In the data rows, 128 means zero.
Each row has a hidden score. How much does it go up from the first row of each pair to the second? 15 means little or no change, 30 a big rise and 0 a big fall. The score is a weighted sum of the row's numbers plus the product of two more (or one squared), each taken from its middle value.
[186 100 113  95 132 132 170  91 129 128 179 169 134 145 115 144]
[ 83 130 140 139 162  72  82 166 102 142  79 130 116 166  69  80] -> 16
[ 47 109  79 167 180 121 106 159 129 169  61  72 123 126  84  71]
[ 99 121 158 106  93 112  99 165 176 112 108 107 203 104 163 114] -> 13
[146 126 120 123 109 170 173  89 112 131 178 189  89 147 120 172]
[131 122 155 149 141 156 153  84  97 148 170 134 114 152 143 157] -> 17
[131  83 143 137  96 138  95 156 172 111 164 129 197 115 160 143]
[ 96 152 114 117 147 117  87 172 115  99  54  99 128 154 111  90] -> 13
[123 203 155 132 141  79 147 103  91  68 106 138 101 149  93 113]
[125  89 109 104 103 179 109 158 166 136 119  77 149 104 165 134] -> 14
[ 70 115 160  81  72 128  84 165 163 128 110 109 166  87 159  83]
[123 109 119 175 104 125  81 152 140 137  84  91 169  63 161 108] -> 28
[ 72 154 118 128 190  79 109 158 113 122  91 157  96 176  98  77]
[159 215 149 121 168  86 158  81  75 108 149 177  93 194  92 133] -> 18
[ 67  89  77 157 167 111  97 170 146 154  84  80 135 126 112  66]
[158 141 151 136 134 154 162 105 116 101 157 132 127 144 122 174] -> 19
[ 81 122  64 183 189 108 116 144 117 191  91 148 108  71  95  78]
[103  99  51 157 163 125 130  98 119 155  75 140 158 119 128 113] -> 27
[137 130 139 125 122 139 172  91 110 133 176 151 115 147 143 171]
[165 144 154 103 126  97 152  93 119 141 157 137 124 157 101 122] -> 14
[138 113 157 107  65 126  92 134 159  95 140 107 182 115 172 117]
[117  98 122  98 164 140 162 107 128 141 188 166 128 145 127 164] -> 1
[132 133 129 127 136 126 143 127 119 132 127 144 129 164 130 165]
[144 110 101 113  85 190 112 147 167 127 123 122 160  94 190 125] -> 18
[139 102 148 112  93 160  83 164 165 138 116  86 154 142 145 132]
[115 112 128  88  79 118 101 179 162 117  85  87 169 113 165 113] -> 9
[113  93 149 120  70 124  87 189 171 131 134  66 144  63 178 108]
[122  97 145  97  99 115  96 170 181 101 147  88 156 103 156 104] -> 11
[129  90 118  97  88 188  86 174 172 138 127 109 140 111 163 103]
[145 121 159 101  74 123 122 152 159 123 149 116 149  95 175 140] -> 13
[159 129 129  77 118 120 154 123 116 119 146 135 153 136 149 195]
[151 108 131 114 110 145 157 131 120 140 165 125 141 131 130 170] -> 17
[172 131 121 126 120 155 141 108 140 145 156 133 126 141 133 150]
[158 130  98 138 163 146 151 103 135 143 142 138 146 141 137 193] -> 13
[113 111 114 136  89 184  85 154 169  88 116  77 177  85 157 119]
[180 171 132 112 158  78 176 105  93 107 144 148  89 148  99 116] -> 6
[134  77 106 105 127 153 175  83 120 155 160 170 129 129 125 165]
[148 196 159 134 144  85 157  92  84  93 140 157 118 141  98 142] -> 13
[113 101 135 135  92 155  80 179 167 125 116 110 179  99 175 118]
[154 124 123 108  79 133  91 164 168 109  98 109 164 115 179 123] -> 18
[130 155 149 122 146  82 168  89  64  81 138 149 120 181  93 118]
[109 105 158  89  89 163  81 145 176 125 115  73 158 121 155  96] -> 14
[111  95 118 107  86 130  97 179 173 139 123  92 150  89 148 121]
[140 124 113 115 127 116 155 152 132 149 144 141 101 140 121 143] -> 16
[160 132 140  77 114 125 140 102 113 153 160 173 146 173  91 138]
[ 87  97  93 119 173 139 114 129 127 179 102 153 108 146 107  71] -> 10
[104 109 116 129  75 116  98 161 179 144 127 120 169 111 166 131]
[144  99 147 128  87 149  92 153 191 129 138 106 172  78 190 124] -> 14
[ 63 125 125 136 146 106  96 147 117 151 126 124 112 169  81  79]
[167 150 136 127 124 141 166  98  93 134 169 147  99 157 154 184] -> 15
[ 66 123  43 197 198  84 104 170 140 166  36 112 109 111  69  76]
[134 115 113  99 133 119 159  89 138 157 154 166 128 136 146 136] -> 10
[ 84 120  62 165 197  91  96 153 138 160  82  84 122 113  81 116]
[153 141 136 115 128 129 166 116 116 100 152 127 104 138 132 167] -> 16
[152 119  86 113 125 137 158 118 118 133 152 155 105 125 150 155]
[122 132 125 108 103 140 114 141 155 114 121 114 150  82 139  99] -> 22
[ 83  87 106 131  93 151 101 164 142 136 116  70 138 107 171  97]
[ 43 103  71 205 185  89  95 160 123 159  80  87 133 104 124 101] -> 13
[108 120 123 121  84 155  80 179 165 106 115  87 168  85 158 115]
[ 48 118 103 113 169  76  94 160 122 127  76 107 130 189  72  62] -> 14
[157 202 175 122 124 123 162  99 100  88 131 156  75 149  97 118]
[142 181 192 146 120 111 155  94  82 103 150 162 109 135 103 154] -> 17
[ 92 142 111 122 150 114 117 146 103 139  91 160 118 199  82 104]
[146  98 143 108  81 156  95 144 174 123 109 126 158 106 170 107] -> 17
[174 201 157 150 149  89 170  97  76 102 141 161  91 170 108 131]
[ 44 113  83 161 171 112 115 163 109 132  60 104  95  98  87  83] -> 7
[104 107 141 110  94 152  91 164 171 115 112  66 141  86 186 138]
[111 109 149 138 107 145  98 159 153 103 113 110 154 118 163  82] -> 20
[120 140 129 149  68 142  85 141 178 134 103  89 172  79 170 117]
[138 117  85 110 134 153 146 116 153 137 181 167 143 138 151 175] -> 3
[179 156 129 156 133 139 183 113 112 108 164 154 128 137 126 153]
[151 141 115 134 109 131 159  89 102 129 193 126 119 144 135 158] -> 10
[113 122 169 125 114 127  99 166 137 123 107 143 175  93 141 112]
[123 173 155 150 140 144 154  85  71 138 179 168  75 164  90 151] -> 14
[144  84  92 118 141 151 147 100 131 144 147 152 131 164 140 160]
[122 109 117 117 104 153  92 141 147 143 124  75 167 115 153 116] -> 13
[161 108 115  81 116 100 158 116 127 122 155 142 138 122 105 163]
[124 112 115 143 150 108 145 111 144 161 142 120 120  87 140 172] -> 15
[131 116 143 102  88 123 101 183 168 139 115 106 156  82 187  95]
[115 110 135  84 102 157 107 151 139 127 116 110 140 121 156  87] -> 18
[149 197 165 121 129 118 168 107  80 130 155 183  78 164 100 171]
[157 165 151 105 149 116 158  73  81 146 129 150  95 159 116 129] -> 12
[142  94 151 115 101 146 100 149 160  92 116 103 131  91 172 138]
[133 107 140 103  96 125 109 165 181 139 131 102 152 104 161  83] -> 8
[145 143 151 131 132 114 163  76  97 145 174 118 105 139 112 183]
[154 107 135 124 131 137 152 107 118 142 171 177 142 165 135 181] -> 17
[166 185 166 138 140  81 167 100  82 121 170 172  85 176  93 130]
[139 110 128 117 123 136 148  86 109 125 148 195 129 171 124 199] -> 20
[123 123 128 151 147 125 138 106 120 135 130 115 113 102 109 151]
[133 106  92 124 123 142 165  79 119 149 179 166 120 159 114 179] -> 13
[156 115 113  85 126 112 147  82 140 144 147 151 125 150 145 145]
[126 196 153 134 136 108 155  95  90 129 131 157 103 166  96 135] -> 17
[148 112 154 144 108 152  99 158 158 140 101 108 170  88 169 107]
[122 139 158 144  63 158 109 146 166 118 100  85 174  81 150 123] -> 19
[127 127 123 135 130 167 156  90 113 144 158  96 138 140 127 143]
[ 76 101  81 196 187 125 107 142 125 169  50  79 120  98  97  79] -> 20
[174  95 105  90 123 128 152 105 135 126 165 175 120 163 129 159]
[116 106 158 124  90 167 108 162 162 115 127  90 147 110 151 134] -> 16
[159 181 192 154 139 118 162  58  78  98 145 144  67 138 111 172]
[155 162 157 131 146 118 153 116  88 114 116 141  75 187  94 144] -> 20
[ 72 111  66 174 208 150 110 167 137 164 101 110  94 100 105 106]
[144 177 138 122 136 133 160 124  99  71 128 144  68 174 117 124] -> 22
[132 130 178  95  95 121 113 161 143 113 120 111 146 128 177 129]
[118 116 119 155 138 145 159 110 125 146 127  86 132  92 122 149] -> 16
[145 109 129 133 166 143 158  81 137 141 186 149 124 141 149 151]
[ 82 124 111 110 149 105 100 153 135 143  90 120 149 144 129  84] -> 15
[159 181 190 154 135  76 166  94  71  82 144 167 103 151  87 131]
[124 126 132 153 130 152 148  98 125 159 149 134 115 134 135 155] -> 14
[113 117 136 145  58 104  98 156 170 110 125 116 178 113 152 134]
[159 123  91 151 131 142 153  96 121 124 165 146 101 134 141 144] -> 9
[118 128 146 112  97 133  90 155 168 142  56 102 155  92 184 123]
[ 85 119 115 108 141  98 100 171 102 146  93 117 115 155  89  78] -> 16
[127 148 169 132 146 126 149 108  90 162 162 164  94 140 109 149]
[130 114 135 114  69 161  96 154 177 119 129 125 126 102 170 111] -> 21
[141  89 132 109 128 143 146 111 130 149 164 131 111 118 134 150]
[113 132 145 107  81  98 115 161 161 107 119  79 184 110 158 113] -> 14
[161  94 107  95 131 130 141 119 142 112 162 151 150 141 147 157]
[153 105 103 141 142 161 150  86 142 118 168 151 132 173 137 141] -> 20
[148 200 172 120 140 110 164  79  85  95 159 136  89 185  92 157]
[ 66 136 105 136 148  94  89 159 124 151  79 145 111 187  84  95] -> 23
[160 134 134 137 122 139 159  73 118 137 181 162 106 148 103 171]
[182  97 116 108 147 131 163  96 115 119 172 176 130 166 135 156] -> 12
[ 97 121 136 127 106 155  84 148 176 128 108  91 154 106 152 110]
[154 122 130 108 121 137 158 100 111 138 151 151 135 109  99 168] -> 18
[120 106 150 141 113 135  86 145 152 131 130  93 122 115 142 140]
[136 203 182 125 125  76 161 107  82  95 110 146  74 151  98 123] -> 14
[ 74 102  60 177 190 107  93 188 106 164  87  70 112 108 124  72]
[171 103 133 110 148 128 160  90 113 167 184 140 130 131 116 164] -> 24
[103 106 115 132  91 171 105 143 162  97 115  97 178 112 173 108]
[ 62 109  45 202 231 128  79 182 119 169  70  97 106 131  98  85] -> 5
[ 97  94 131 115  89 149  88 132 171  98 122  82 168  67 161 107]
[157 196 155 127 137  95 156  80  84 106 135 164  88 122 100 123] -> 11
[105 115  47 197 175 146  99 176 120 184  73  95 127 120  76  84]
[147 195 143 114 142 107 166  85  87  95 144 150  67 161  98 125] -> 12
[138 195 172 143 129  95 163 121 102 112 148 158  61 126 108 150]
[155 120 128 160 127 118 163  96 111 129 189 152 146 137 150 160] -> 16
[ 74 127  75 210 218 131 105 150 113 146  90  82 123 116  96  85]
[160 187 179 141 136  97 148 117  69 105 123 157  76 126  91 143] -> 20
[148 177 151 136 148  91 156  96  77 102 165 188  94 137 101 144]
[ 91 103 106 118  84 136  65 175 155 151 139 101 156  93 166 135] -> 12
[123 102 130 133  98 150 115 150 199 121  99  71 149  78 146  95]
[121 110 124 126 123 132 153 124 115 138 170 146 113 141 140 128] -> 8
[188 110  99 111 129 150 184  83 134 156 184 157 132 154 138 154]
[168 169 153 132 158  76 171 123  87 102 149 181  82 165  76 131] -> 12
[188 116 131 112 120 137 148 104 118 140 154 134 126 136 118 179]
[ 92  85  70 171 186 121 106 161 140 173  80 127 117  95 101  88] -> 12
[180  99 102 144 118 137 152 133 126 138 130 167 127 146 127 182]
[126 131 107 188 142 155 150 109 109 154 118 135 107  91  98 159] -> 13
[154 158 155 176 110 108 157 108 107  87 174 155 107 157 115 141]
[140 130 121 124 124 131 161 109 129 121 129 135 126 166 137 182] -> 16
[128 144 108 172 170 122 164 120 115 111 132 133 122  94 106 164]
[109 107 133 119 101 120 106 128 158 109 129  83 159 103 164 117] -> 16
[106 150 149 135 119 105  92 158 127 137  69 109 133  96 119 115]
[122  94 141 112  80 111 113 150 177  99 127  94 158 100 166 116] -> 13
[ 92 136  90 155 154 139  92 156 108 135  76 134 127 173  93  94]
[108 110 131 106  87 145  83 161 170 124 129  97 157  94 168 129] -> 9
[152 119 159 136  98 129  95 141 152  92 123 104 176 118 151  97]
[ 89 164 126 125 156  95 103 167 113 125  90  97 130 154 103  88] -> 2
[137 120 122 106 120 146 136 101 112 120 178 144 132 137 115 168]
[152 117 146 132 105 118 116 165 165 143 103  77 137  77 173 109] -> 19
[ 59 102  91 144 187 139 107 126 128 159 102 149 120 108 108 104]
[ 97 140  93 142 157  82  98 153 118 138  91 136 130 139  94  34] -> 15
[ 97 110  85 185 187 122 110 152 120 190 121  98 126  69  82  98]
[ 61 107 106 113 149 116 102 148 104 175  95 134 103 177  99  97] -> 24
[180 163 144 136 127 114 159 106  86 110 131 166  96 142 112 138]
[161 201 135 166 130 133 143 102  83 113 122 164  77 172 116 162] -> 18
[165 127  97 142 134 143 144 111 108 118 142 138 131 154 120 160]
[124 109 134 139  73 152  89 181 166  81 115  98 198  70 198  96] -> 17
[140 107 162  89  80 129  86 149 187 114 129  88 167  96 177 137]
[127 112 144 110  72 140  98 157 162 105 112 101 177 101 156 112] -> 22
[101 109 151 121 112 154  85 156 161 142 102  94 173  81 148 112]
[140 101 133 127 139  96 165 104 112 151 160 167 134 135 120 138] -> 15
[121 130 156 115  81 143  94 162 171 111 103  88 164  68 182 106]
[ 90 135 135 102  89 165  95 161 170 115  98  98 184  98 138 119] -> 16
[129 125 159 120 108 145 101 161 141 100 125  68 168 111 165 114]
[ 75  99  55 167 174 115 120 145 123 198  84 112 123 135  96 123] -> 18
[152 178 123 140 149 101 147 110  74  93 137 153  90 158 121 119]
[153 111  94 100 156 125 161 112 117 163 187 169 129 134  98 188] -> 10
[131 177 158 123 148  97 156 124  95 130 121 171  84 157 100 119]
[149 108 133 124  84 146  83 163 176 116 115 131 158 102 156 161] -> 23
[156 104 113 123 126 151 151  80 148 182 174 146 144 138 119 139]
[133 206 165 124 125 118 156  97  88  78 151 149  97 141  97 131] -> 11
[170 177 162 126 142 118 159  90  84 108 155 172 101 153  96 152]
[136 181 149 136 129 113 175  88  88 126 116 195 100 145  86 154] -> 19
[149 111 122  90 101 150 160 119 138 118 161 145 133 161 156 182]
[ 76  92  68 183 201 106  89 142 138 184  86 100 106 139  97  97] -> 15
[ 44  92  70 164 186 147 100 137 119 147  69  90 144 105 113  97]
[ 92 130 113 135 148  99 108 148 113 151  86 138 137 184  77  80] -> 19
[144 115 132 138 130 129 166  90 113 135 184 174 161 153 124 190]
[ 56 115  56 178 209 110 128 137 107 181  83  87  90  83  85  77] -> 7
[105 129 167 166 114 145 101 171 135 118 108  54 144  96 152  86]
[106  92  81 136 150 123 103 150 132 152 114 118 149 188 100 108] -> 17
[182  95 129 101 124 112 164 115 126 118 176 159 122 167 119 167]
[164 115 109 112 163 126 149 105 108 150 153 136 131 170 123 179] -> 12
[155 123 112 104 150 121 150  99 125 165 156 131 136 120 123 148]
[132 106 154 115  87 147  92 167 164 136  87  58 150  89 178 109] -> 23
[123 208 210 139 148  95 164  86  65  86 107 148  78 145  89 151]
[120  95 126 132  98 132 101 133 187 113  90 100 177 104 168 144] -> 22
[141 156 177 140 135 138 166  59  67 105 115 171 111 159 111 139]
[ 51  93 116 188 169 111  98 160 136 177  78 132 132 114  90  83] -> 7
[110 108 107 138 140 146 128  86 131 136 174 125 135 129 153 179]
[134 110 136 108 138 152 159 103 125 125 132 140 130 125 134 171] -> 18
[ 78  83  72 150 190 119 111 157 138 185 101 111 130 100 108  98]
[163 117 120 124 133 120 166  62 121  99 174 141 105 184 135 145] -> 24
[180 176 173 125 140 105 164  91  93  94 115 197 122 181  71 148]
[123 117 161 140 104 145 112 158 165 118  96  83 202  92 182 138] -> 9
[170 192 185 140 146 110 168  84  77 137 126 146  87 146  93 123]
[151 171 148 123 142 104 174  87  69 137 171 148  90 140 119 122] -> 10
[150 135 136  94 140 144 160 105 112 136 151 150 126 156 108 151]
[ 82 108 118 124  88 130  88 173 171 127 137 103 182 104 167 121] -> 12
[114 116  90 111 131 112 142 116 120 121 142 148 127 138 129 156]
[144 202 212 109 136 110 150 113  87  44 122 140  51 167  93 124] -> 21
[146 127 137 168 172 134 163  88 110 138  95 152  99 126 131 155]
[ 81 132  92 142 152 111 114 141 105 132 123 143 114 189 107 109] -> 8
[146 124  97 124 126 165 174  94 121 156 154 144 116 171  99 156]
[112 101  89 165 165 134 110 142 111 167 107 103 127 106  86  79] -> 13
[146 183 156 134 149  97 158  97  84  97 122 148  73 154 105 121]
[148 125 104 132 152 133 138 105 105 119 101 157 105 119 121 148] -> 21
[123 124 147 126 145 140 134 133 122 148 146 134 131 117 119 122]
[162 119 127 132 135 182 147 100 115 140 149 110 112 106 105 154] -> 22
[135 107  86 125 124 142 147 113 133 151 192 139 159 152 135 169]
[149 217 195 105 125  98 157 100  98  81  94 178  82 146  98 137] -> 19
[ 78 121 107 143 143  96  92 153 103 144  74  91 140 129 130  84]
[ 89 105 108 160 165 124  87 129 130 157  93 124 144 159 109 107] -> 18
[148 185 163 128 136 104 181 111  79 107 145 171  90 161  88 153]
[121 113 156 130 101 114 110 150 166 104 128 100 165  95 165 114] -> 14
[ 84  99 107 150 143 116  92 167 119 157  65 138 145 125 118  83]
[132 136 155 119  90 136  91 167 184 112 103  65 167  56 171 114] -> 8
[151 130 144 114 107 131 159 129 123  86 165 131 113 144 125 161]
[154 205 223 150 135  84 155 103  62  99 117 153  43 132  84 160] -> 27
[139 107 119  82  89 152  85 206 204  98 119 114 147  97 193  95]
[151 127 116 131 123 117 143 114 106 128 146 128 105 109 141 149] -> 18
[134 101 102 124 156 131 163  81 126 185 186 154 142 124 154 163]
[162 187 155 148 181 124 165  83  81  95 153 156  44 168  67 134] -> 19
[131  72  76 102 143 143 143 122 125 160 140 178 160 140 152 148]
[110  92 139 107  82 166 112 152 152 111 122 138 180 112 139 104] -> 19
[ 87 119  86 133 162 101 102 169 116 142 103 109 143 154  85  89]
[152 114 127 109 117 139 169  90 119 143 141 169 131 153 117 160] -> 26
[144 156 138 120 152 118 167 105 103 110 168 194  80 145 102 139]
[179 196 159 123 156  85 166  83  94 107 140 135  69 155 109 143] -> 14
[158  95  95  92 122 142 171  87 110 142 171 161 130 155 144 156]
[134 124 125  95 116 135 152 123  99 102 186 155  87 129 113 139] -> 1
[ 49 146 137 123 154 105 109 158 107 136 102 173  85 174 104  70]
[144 172 137 104 150 128 165  65 101 100 157 194  82 164 103 127] -> 16
[175  95 129 145 149 133 159 114 118 153 188 144 128 143 127 169]
[ 83  93  59 197 203 117  95 135 121 189  46  89 109 130  85  90] -> 22
[153 165 157 147 159  98 153  98  78 107 126 139  96 123 115 153]
[112  95 151 133  93 151 103 151 173 105 113  71 171  66 159 108] -> 18
[162 116 128 122 129 116 177  83 132 130 169 120 110 127 144 177]
[ 92  80 107 108 100 126 108 159 161 131 126  94 157 120 168  81] -> 13
[130 208 194 162 134 102 171  87  67  88 127 186  43 174  92 130]
[172 182 154 113 157 111 163  75  65  94 156 163  98 126  86 145] -> 9
[136 105 130 107 125 130 181 101 134 137 163 121 114 155 125 147]
[100  97 184 117  95 138  73 172 168 131 116  60 165 106 167 124] -> 15
[140 114 102 129 114 129 154 124 128 123 139 172 114 139 108 169]
[152 153 161 121 141 123 131  81  69 130 152 161  80 192  88 128] -> 22
[110 137 125 111 157  87 137 120 113 140 134 130 114  94 108 135]
[141 201 164 133 139 113 162  75  85 117 145 148  64 175  73 117] -> 24
[162 125 111 107 132 149 166  97 113 159 153 150  98 152 137 178]
[145 128 141 122 124 108 152  94 121 109 158 118 150 161 125 142] -> 14
[ 71 113 151 125 108 145  98 163 172 109 100 121 153  88 150  98]
[ 77  90  78 141 142 102  98 156 112 136 110 117 150 136 127  99] -> 9
[135 130 122 129  85 157  99 170 177 143 109  91 176  64 144 141]
[170 112 137 108  80 124  97 136 175 103 109 118 150  78 172 135] -> 20
[ 69 134 136 136 156 126 104 185 122 110 109 142 123 184  73  80]
[145 161  91 150 155 123 163  70  84 140 147 175  98 177 106 152] -> 19
[132 108 150 122  85 159  91 147 175 129 141 105 142  91 164 113]
[119  97 119 117  92 146 105 173 178 131 117  81 174 107 200 140] -> 12
[163 145 131 131 127 114 173 103  99 133 148 176 132 149 118 129]
[131 119 159  88  96 168  99 142 179 126 105 109 167  99 171  98] -> 7
[156 103 102 110 140 128 160  91 126 139 171 179 173 154 123 186]
[146 116 129 126 126 153 155  96 145 150 162 154 138 126 120 181] -> 14
[146 132 167 100  91 158  91 163 161  99 127 110 133  88 175 143]
[ 85 140 127 119 150  93  95 179 122 149  83 139 116 181  95  70] -> 18
[ 95 122  64 144 189  87 104 153 100 173  84  54 125  81  80  85]
[144 119 143 104 106 111 143 110 112  94 129 178 159 125 114 163] -> 28
[123 121  90 142 161 115 109 144 109 141 114 119 151 137 122  57]
[118 105 143 103 104 168  93 151 171 128 103 106 159  90 159 130] -> 16
[154 187 205 109 152 123 160 116  79 104 144 179  59 141 110 124]
[142 205 159 148 135 112 158 111 106  89 147 129  98 115  85 112] -> 20
[143 114 138 112 104 152  73 160 160 133 108 102 161  79 144  84]
[157  98 136 113  87 157 100 157 173 100 153  82 164  83 175 133] -> 10
[136 184 162 146 144 123 165  94  85  94 141 186 102 154  83 117]
[194  88  91 120 131 147 159 111 142 166 160 154 131 139 109 176] -> 16
[ 59 136  91 112 151 103  94 172  92 114  65 174 127 173  90  93]
[139 207 181 113 136 110 159  82  81  80 104 159  87 158  63 141] -> 22
[123 133 147 126  95 156  84 172 154 131 113 110 137  87 180 113]
[138 222 194 147 140  65 154  84  71  55 138 145  63 152  99 116] -> 14
